Rows swapped in pairs by one turn or mirror: which row each one swaps with:
The rows were stretched afterwards, more along some directions than others.
k972: [ -9.3 -15.8  -4.5  26.4   7.3   7.8  -4.7   1.9   3.2   1.1  29.2  14.5
 -23.4   0.9  -9.9  -9.9   2.0]
k969: [ 21.5  -3.9  -0.8 -30.4   8.6  -9.2   8.9  18.7 -21.9  -6.5 -35.0   8.7
  25.2   5.4  10.9  -3.0  -4.4]
k171: [-12.6  -2.5  -4.3  23.6  -9.9  22.9   7.9   1.1  20.1  13.7  -1.8  -4.3
   1.4 -13.0  -3.6 -16.4  19.5]
k579: [ 12.5  -6.3  -5.0 -12.2   9.2   0.0  -8.4  -5.2  -2.9 -10.9  17.1  11.7
 -15.5  11.1  -4.5 -14.5 -14.3]
k469: [-16.3 -18.6  -1.9  21.6   1.6   0.2 -13.2   3.6   1.2   2.4  44.3   7.6
 -17.1  -1.3   0.7  -7.3  -2.5]
k842: [-17.4  -3.8   6.3  -9.1   9.1   1.1  -7.9  21.9   2.9   7.4  10.4 -10.8
   3.4  -3.4  11.8  -1.4  12.0]
k341: [ 14.8 -10.2  -5.7  -9.6   2.4   7.2  -6.6  -3.5  -2.9  -1.5  20.2   3.7
 -12.6   6.0   5.2 -29.4 -10.4]
k422: [-14.6   0.0  -5.0  23.7  -7.1  18.6  11.0   0.7  19.9  12.1  -0.9  -2.9
   4.6 -10.0  -5.7 -11.0  17.2]
k277: [  3.3  -2.8  -5.7 -32.3   4.9 -10.7   7.1  16.9  -4.4 -13.4 -29.0  -4.3
  36.5  -1.6  11.3   4.6   6.0]
k87: [ 11.0  -4.2  -4.2 -17.0   2.2  -1.8  -5.4 -11.4  -3.8 -11.2  10.6   8.2
  -0.8   8.8  -3.0 -15.2 -11.2]
k254: [-24.7  -2.7  11.5  -2.6   1.7  -9.5 -10.3  27.4  -4.7  -3.6  16.5  -3.7
  15.2  -1.9  15.4   0.5   6.5]
k344: [  9.1  -0.1  -6.8 -33.6   7.8 -14.6   6.9  10.1 -11.5  -8.9 -37.2   2.4
  33.6   1.8   5.9  10.5   4.4]
k13: [-21.3   1.4   8.2   2.7   0.1  -3.6  -3.7  14.9   5.8   2.0  -3.0  -9.8
  15.5  -6.4   4.3   2.3  17.9]
k968: [-13.8 -14.9  -6.6  20.8   6.5   7.2  -9.1  -4.3  10.3   7.5  33.4   4.1
 -18.4  -4.4  -9.7  -0.6   5.8]
k291: [ 12.0  -7.8  -1.8 -16.1   6.0  -5.8 -10.6  -4.8 -12.1  -8.7  21.8   6.8
  -7.8  14.0   1.9 -14.6 -17.3]
k194: [ 16.4   8.0 -13.9  -3.3   3.8   5.9  14.4  -8.0   4.8  -8.4 -41.1  -1.4
   2.5   1.3 -16.9 -21.0  14.5]
k38: [  7.4  -2.5  -7.0 -39.9   6.9  -4.2   0.8   7.6  -1.4 -14.0 -39.6   0.6
  30.0  -0.2   1.8   4.6  14.2]
k677: [ 15.0  -8.4  -3.2 -12.9   7.1  -2.6  -9.0  -2.3  -7.4  -3.4  17.8   3.8
  -8.9  11.3   5.5 -20.2 -16.8]
k2: [ 11.7  -3.4  -6.4 -21.7   8.2  -3.7  -6.3 -10.8  -0.9  -9.2  11.3  13.5
  -1.7  11.2  -3.9  -5.1 -12.8]
k894: [-11.8  -3.8   5.9   2.6  14.5  -6.7   1.2  28.5  -0.9   7.4   1.7  -6.7
  -3.0   2.9  12.0   2.2   8.3]
k513: [ 14.7   0.1  -5.7 -30.6   2.4 -11.5  11.0  13.8 -15.0 -14.6 -39.4  10.8
  31.8   2.1   5.7   6.1   3.8]
k693: [-10.1  -7.2  12.2   3.6  16.1 -12.0  -0.3  26.8 -11.5   2.2   7.4   9.5
  -5.8   4.6  10.7   0.9   2.7]
k898: [-11.1 -19.6  -4.1  27.8   1.3   9.1  -6.3   2.6   7.8   7.5  41.9   1.5
 -23.3  -5.7   2.2 -20.2   2.6]
k889: [ -6.5 -16.5 -10.4  29.8  -3.0  14.1  -2.0  -4.1  10.8   9.6  27.4   4.5
 -24.1  -5.7  -5.7 -12.4   4.4]
k765: [ 15.5  -0.4  -6.3 -12.8   5.0  -1.9   2.8 -11.2 -10.9 -13.0   7.8  20.8
 -10.4  11.7  -7.9 -13.0 -15.0]
k768: [-21.4   0.8   5.1 -14.6   3.2  -2.6  -0.7   6.9   4.6  -0.1   2.4  -2.7
  12.0  -6.0   3.8  12.4  15.4]
k175: [  5.6   0.4  -0.3 -28.3   0.2 -14.7   2.2  18.5 -17.5 -18.1 -26.0  -6.8
  39.3   2.0  11.2   0.0   1.5]
k117: [-12.3  -1.9   9.3  -2.4   9.5  -7.6  -0.2  21.1  -6.4   0.9   4.8   4.1
   1.7   2.9   7.1   7.3   8.7]
k577: [-18.4  -1.5   0.8   2.6   8.4  -1.7   5.5  27.0   3.4   2.9   7.7   1.9
   2.1  -3.6   8.1   3.2  12.9]
k289: [  7.3   4.7  -3.5 -27.8  -4.8  -6.0   5.6   7.3  -3.7 -10.7 -43.3  -7.7
  41.5  -3.5   3.5  -0.9  11.4]
k151: [ 12.9  -4.7  -7.8  -2.8   4.8  -0.2  -0.8  -9.0  -0.5  -8.3  13.5  11.6
 -21.1  11.9  -3.6 -17.1 -11.2]
k630: [-14.3 -20.4  -1.6  27.0   3.8   4.7 -12.1   6.1   6.0  10.3  42.8  -0.1
 -19.6  -3.6   3.6 -13.0  -1.1]
k835: [-17.3  -4.4   6.8  -6.7  13.3 -11.8  -0.8  26.3  -8.5  -4.9  20.5   9.4
  -4.4   8.6   8.0  15.6   1.3]
k800: [ 13.1  -1.1  -7.6 -25.2   3.9  -8.2  13.4  20.3  -8.9  -4.0 -37.5  -1.1
  30.0   0.2  13.0   2.9   1.8]
k223: [-14.7  -4.4   9.0  -9.5  15.3  -6.3  -7.9  19.9  -1.4   8.8   6.8  -5.7
   5.6   4.8  10.5   8.2   7.7]
k790: [-15.1 -15.5  -5.6  24.0   0.9   5.6  -5.4  -0.2   8.0   0.8  38.2  10.2
 -16.8  -5.8  -5.0  -2.9  -2.2]
k36: [ 12.5  -1.0 -10.1 -35.0   5.1 -15.1  11.2  16.3 -19.1 -19.4 -27.5  15.1
  23.8   5.7   4.3  12.8  -2.2]
k584: [ 15.2   2.4  -9.9 -31.2   7.7  -5.1  16.1  18.8  -9.3 -10.9 -35.6  -0.8
  28.9   3.1   6.2   1.0   5.0]
k799: [ 15.1   6.9 -11.2  -2.7   1.0   4.3  15.1  -8.3   4.4 -11.3 -39.5  -1.1
   3.5  -0.1 -13.8 -22.5  13.6]
k763: [-16.6 -16.1  -3.1  24.3   0.0  10.4 -11.5  -2.6   9.9   6.9  36.1   1.7
 -18.8  -6.6  -6.3 -12.7   6.9]

k577 pairs with k584
k894 pairs with k800
k422 pairs with k194
k972 pairs with k765
k677 pairs with k630
k799 pairs with k171

